Named turns come first, each shown by rows before and after it. Which turns, in which order, take the first row of each pair that follows to the second? Write the first one first, as in the answered first pair.
daf:
[ 19  12  26  31   8 -15  13   1 -49] => [ 27  14  27  14 -41   2 -32 -11 -25]
[  1  27 -34 -38  -6  11 -42  11  18] => [-10   2 -26 -33  51   2 -19   8  32]
[ 17  44  13  22 -33 -17 -13   1 -30] => [  9  10  25   0 -24  -6 -55 -14  28]
Pupo:
[ 18  19  16   9   2  -2  -2 -21 -15] => [ 10  10   3 -10  -9   7 -23 -23   9]
[ 11   5 -24  -7 -11   2  -7  17 -12] => [  9  -1 -26  -9  -5   3  -1  16  -9]
[-16   0   6 -10   8  13 -10  -5  23] => [-16   1   7   1  25   4  12  -2   8]
Nusa:
[-19  -8 -17 -19  18   4  -3   5  28] => [ -6  -4   6 -10  -1  10 -28 -10  33]
[-19   2 -25  13   4 -35  33  15 -49] => [  7 -18  43  40  15 -36  -1 -19 -22]
[ 17   7  15  14 -24   3  -5   0 -18] => [ -3   1 -12   3   5  -2  26  16 -24]
[-11 -10  -1 -14  36 -15  39  29   2] => [ 21  -2  54   4 -12  -4 -18  -6  14]
pakul:
[ 11  22  22  14 -23   2  11 -11 -15] => [ -2  18  -5 -11 -38  11  -7  -3   7]
[-14 -25  -2 -11  42   1  11  -7  18] => [  5  -2  23  24  29  -9  24 -13 -22]
[  6 -12   9   2  68 -23  34  18  17] => [ 36  31  28  32  18 -28  33  14 -31]
Lota:
[ -2   3   0  20  22 -11  34  14 -28] => [ -1 -23  32  12  25   1 -10  -8  23]
[-18  -4   9   0  -7  11 -16   5  14] => [-18  10  -3   0 -18   8   0  14  -5]
[-11 -22   8  -5  24  -2   8   1  14] => [ -2  -8   5 -14 -22   8 -22  -4  14]
[  1   6  10  20  -6 -21 -22  -1 -18] => [ -1   1   9  22   4 -25 -13   1 -21]
Then:
(two turns a pair)
[ 15 -16  18  26 -18  -8 -12 -27 -24] => [  8 -33  23  27   7  -9  -8 -29 -10]	daf daf
[ -4 -21   0 -27  32   2  -3   1  20] => [ -5  -5 -27 -39   5   6  -1  14   8]	Nusa Nusa
[-12 -10 -59 -28   5  12  26  34 -15] => [ 15 -32  23 -10 -15  28 -47 -19  38]	Lota Nusa
[  1 -17  30   8   4  11 -13  -2  10] => [ -4  -9  17  16  20   2  19   7 -14]	Pupo daf
[  4 -15  11   9 -18  26  -3 -27  21] => [  6   3  -5   8 -41  28   6 -17  -1]	daf Nusa
[ 13   6  50  54  43 -20  26 -19 -31] => [ 21  -4  70  48  26  -8 -12 -37  -1]	Lota daf
[ -8   4  -2 -11 -35  17 -18  -1  21] => [-11  -9  17  17  32  -4  28  -3   3]	daf Pupo
[-17   8 -41  10 -12  20  17  25 -11] => [ -4 -19  25  34  14  20 -10 -13  24]	pakul Nusa
[-4 -4 10  5 33 -2 22  0  2] => [  9  15   6  -6 -30  10 -13  -2   1]	daf daf
[  8 -15  23  14  26  -7   9 -26   8] => [  3 -14   3 -13 -10   9 -23 -22  30]	Nusa daf
[  2 -18   8  -1  32 -15   7 -23  13] => [ 17  20  -8   5 -20 -15  12 -11 -30]	pakul Nusa
[  2 -10  38  19  30  -5   6 -15   5] => [ -7  19 -13   5  -8  -5  28  14 -36]	pakul Nusa
[ -2  15   6  22  -4  -7  32  13 -53] => [ -8  10  -6  15   7  -8  39  20 -50]	daf Lota
[-17 -24 -14  -5  38   8  49  17  21] => [ 15 -12  47  35  27   4  33  -8   6]	daf Nusa
[ 16  11   0   9 -70  13 -22  20 -28] => [-29 -33 -41 -16  27   0  31  40  -2]	pakul Pupo
[-20 -25 -34 -20  -8  24 -33  40  30] => [-18 -32 -22 -16   5  25 -38  32  40]	daf Lota
[  2   1  46   5  34 -10 -24 -17  10] => [  3  39   9  10   6 -18  11   9 -47]	Lota Lota
[ 11   1  50   2   4  40 -45 -42  45] => [-24  33 -64 -33   6  29  38  25 -14]	Nusa Pupo
[  8  12   9  20  -1  -2  20   1 -26] => [-7 -9 -2  8 28 -2 26  3 -5]	pakul Nusa
[ -2  19  -7   1  19  -4  27  11 -29] => [ 11  31   0   3 -14   5   7   6 -31]	Nusa Nusa
[ -5  -1 -30 -10 -11  -5   7  24   4] => [  7   7   0  22   5 -16  23  17 -20]	pakul Pupo
[ 21  -4  38  12  10   0  -5 -27 -17] => [ 15  14   6   6  -1  -2  17  -5 -46]	pakul Lota
[  8   4   8  33  35 -22  49  21 -30] => [ 34  -1  60  37  -8  -7 -18 -15   5]	Lota pakul
[-16 -13 -31 -41   1  16 -16  17  21] => [-10 -15   0   0  53  -5  28  15 -13]	Nusa daf
[ 21 -16  44  17  -1  12 -19 -29  24] => [ 15 -25  44  21  26   3   2 -27  18]	pakul daf
[-10  -9 -18 -21  12  -2  -3   8  27] => [  0 -15  14  -2  14  -3 -16  -9  30]	Pupo Lota
[-17 -14  -8  -3  28  -2   5   4  21] => [ -4  21 -19   1 -27   3  -1   9 -11]	daf daf
[  9   3  10 -15 -28  17 -37   7  32] => [  7 -10  34  19  44  -7  18  10   7]	daf Pupo
[-16  -4 -37 -27 -10  12   1   9  10] => [  6 -12  36  21  26  -1   7 -17   3]	Nusa pakul
[-26  12 -66 -32  -7 -17  23  29  -5] => [ -4  11   5  30  44 -38  49   5 -34]	Lota Pupo
[ -1  -2 -24  16  26   0  40 -24  -7] => [  8   6 -23  -5 -29  19 -12 -33  18]	daf daf
[-33 -22  37  11  56 -10 -49 -56  64] => [-68   9 -75 -23  58 -24  33  12   3]	Lota Nusa
[  0   8 -55 -37 -40  14 -18  19  27] => [  4  -5 -26 -33 -33  20 -41   1  51]	Nusa Lota
[  4 -20  45  30  56  -5  14 -17  -9] => [  5  34 -34  -8 -44  12   8  22 -48]	Pupo Nusa
[ 16  15  18  -9 -33  11 -27 -29  11] => [  3  18 -22 -31 -41  13 -15 -11   8]	daf Nusa
[ 11 -19 -23 -11 -31  -1  -6 -12   0] => [  9 -19 -31 -11 -25  -4   3  -5  -8]	Lota daf
[-19 -27  -4  -2  43   0  26  17 -18] => [  2  13 -12   0 -28   9   6  21 -52]	pakul pakul
[ 19  11  34   7 -19   2 -23 -26  -6] => [  6   3  27  20  28  -8  15 -18 -20]	Lota Lota
[ 27  26  40  25 -25  -5  -1 -12 -26] => [ 16  -2  31  -6 -28   9 -40 -20  28]	daf pakul
[  3 -32  18 -14 -11   9 -28  -5  39] => [ -8  -7 -36 -30 -27   3   5  28   3]	Lota Pupo
[-33 -13  -6   4  49   7  -1  -2   9] => [ -3  11  31  38  22   2  -7 -14 -25]	daf Nusa
[-17   5 -19 -15   7  18   7  18  20] => [  7  31   8  17 -13  12  11  11 -17]	Pupo Pupo
[ -9 -33 -15  -2  14  14 -15  -5  10] => [-12 -20 -32  -4   8  12   3   7  -8]	Lota Pupo
[-11 -11 -19 -38 -19  15 -32  -1  13] => [  1 -10   5 -27 -26  15 -44 -13  13]	pakul Nusa
[-27 -47  20   6  13  25 -18 -36  28] => [-14 -37  36  15  -8  26 -26 -42  14]	daf Lota
[  6 -15  39  15  -1   2 -13 -30  30] => [  0  14   3  24   4 -12  45   2 -31]	Lota Lota
[-13 -45  -4 -18  64  -4  21  11  18] => [  5  17 -44 -32 -47  11  -1  32 -30]	Lota Lota
[ 13   7  39 -17 -38  11 -76 -16  36] => [  9  32  -2 -30 -69  11 -61   8   9]	daf Nusa
[ 12  -5  25  24  18 -18  -6 -14   7] => [ 10   3   1  -2 -24  -5 -32  -8  20]	Lota pakul
[ 16  -5  -1  27   3  18 -13 -25   1] => [ 11   7 -24  16 -16  20 -10 -14  -9]	Pupo Lota
[-22 -15 -20  -7  14 -11  24  10  -8] => [-16 -25  10   9  27 -13  23  -5  -2]	Lota Pupo
[  2  -7   7   7   8  -5 -21  -4  34] => [ 13  20   8  29  -1 -16   9   6 -12]	daf pakul
[ 24   7  38  15 -21   8 -25 -20   6] => [ -4 -21   4   1  49  -6  25  -1  11]	Pupo daf
[ 18  12  40  23 -10   5 -21 -18 -29] => [ -1  21 -15   5   0  -3  22  14 -54]	pakul Lota
[  6 -28  -2 -17  22  15   1 -16  28] => [ 27  14  -3  -3 -33  14  -1  -9 -17]	pakul Nusa
[-15  -3  -7 -18  44 -25  15  10  -9] => [  8  -1  41   2  24 -20 -18 -15   3]	Nusa daf
[-19   8  13  -8 -12   6 -38 -23  24] => [-17   7  34  15  14  -3 -22 -30  17]	pakul pakul
[  9  26 -26  -6 -51  10  -3  14  -8] => [  2  18 -24  15   2  -6  42  20 -29]	Lota pakul
[ -2 -13  -6   2  19 -12  10  -3   9] => [ -2   2 -28  -9  -5  -8  11   6  -2]	Nusa Nusa
[  3  14 -20  13 -13   3  19  19 -54] => [ 14 -19  43  22   7  15 -33 -21   3]	Nusa Lota
[-11  -1  -1 -12 -21   6 -28  12  68] => [-18   6 -28 -21 -23   6 -15  25  58]	Lota daf
[  4 -16 -22 -29  21  12  -1  15  63] => [ 18 -20  25   4  38   4  -1  -5  58]	Nusa pakul
[-12 -20 -14 -25  25  12   6  -7  19] => [ -1 -19   8  -4  38   5  11 -15   9]	Nusa daf
[-18 -16  25   4  35 -16  13  -4  43] => [-19 -17  24  -3  28 -10   1  -4  56]	Lota daf
[ 18  42  16  20 -36  -1  22  -6 -47] => [ 15  43   2   2 -62  12   0  -4 -29]	Nusa daf
[-15   1 -27 -33  -6  19   0  -2   6] => [ -8   1  -1  -1  31   3  32  -8 -18]	Nusa daf
[-13  -3 -30 -17  14  -3  14   8  -6] => [  0 -11   3 -14  -5   8 -29 -14  21]	Lota Nusa
[-13   6 -44 -17  34 -13  30  13 -20] => [ -4   4 -43 -41 -21   9 -32   0  21]	daf daf
[ 15  16 -29  11 -50  -5  30   8 -51] => [ 21  14 -12  24 -37 -11  36   0 -56]	Lota daf
[-45  -2 -25  -5   5   8  31  -7 -33] => [-27  -8  10 -10 -33  26 -30 -35   4]	Lota Nusa
[ 13  21  24   8  -4 -10  10  -5 -14] => [-13   6 -23 -24   6  -4  16  13   5]	Pupo Nusa
[  1  11 -13 -11 -25   4 -26   4   3] => [-10 -15  -1  -3  33  -6   1  -1  15]	Lota Lota
[-20 -25  -1 -13  25   2  -3  -4  29] => [-16   8 -30 -13 -12   0  16  21 -17]	Lota Lota
[-15   5 -53 -19  -3   2  17  -3  -2] => [  2 -13   9   0  -1   8 -28 -41  33]	Lota Nusa
[  0  42  12   0 -57  12  -1  12 -20] => [-15  31   4  13   6  -7  50  25 -38]	Nusa pakul
[-13   8 -33 -24 -13   0   5   1   2] => [  2  -8  25   8  23  -8   3 -25  10]	Pupo Nusa
[ -6   8 -15 -15 -21   9  -6   9   2] => [-11   4 -19 -18  -8   7  -3  10   8]	daf Lota
[-13   2  -8  -4  18  -3 -21  27  38] => [ -4   0  17  12  27  -5 -22  18  36]	Nusa pakul
[  6   9  -7   5  -5  -8  25  16 -25] => [ 17  -7  33  12  -4   0 -10 -10   7]	Nusa Lota
[ -1   2  -5  -7  -2  18 -30   0  11] => [  5   6   3   2  -6  17 -33  -2   6]	daf Nusa
[  0 -25  10 -11  -2   9 -34 -22  46] => [-12   0 -53 -28 -24   5   1  17   6]	Lota Pupo
[  1 -18  31  31  21  -9  -4 -31  -5] => [  3  17 -10  24 -22  -8  13  -4 -47]	daf Nusa
[ -8 -42  18  -2  17  -5  12  -8  -5] => [  3  -8   5   2 -25  -7  15   2 -40]	pakul Nusa
[ -5 -20  12  16  49  -8  29  11   9] => [ -6 -16  -5 -20 -13  17 -31   6  47]	Nusa Pupo
[ 22 -21  24  23  27 -13  18  -5  -6] => [ 28 -12  28  26  14 -12  10  -7 -15]	daf Lota
[ 11  13   4  21 -39 -11   3 -22 -23] => [-16   2 -39   0  -7 -15  34   0 -21]	pakul Lota
[ -9  13 -39 -36 -44   9 -18  27   3] => [  7  30  -8  16  -9 -15  33  27 -53]	Lota Pupo
[  9   1  23  23  12 -20  14  -6 -10] => [ 12   9  18  24   2 -19  12  -3 -18]	daf Lota
[  2 -40  59  23  38  -1  -3 -26  21] => [ 27  21  40  36 -47   1  -7 -10 -40]	daf daf
[ -4 -23  21  -6  11   4 -36 -25  38] => [-28 -24 -29 -28  19   5 -11   2  32]	Nusa daf
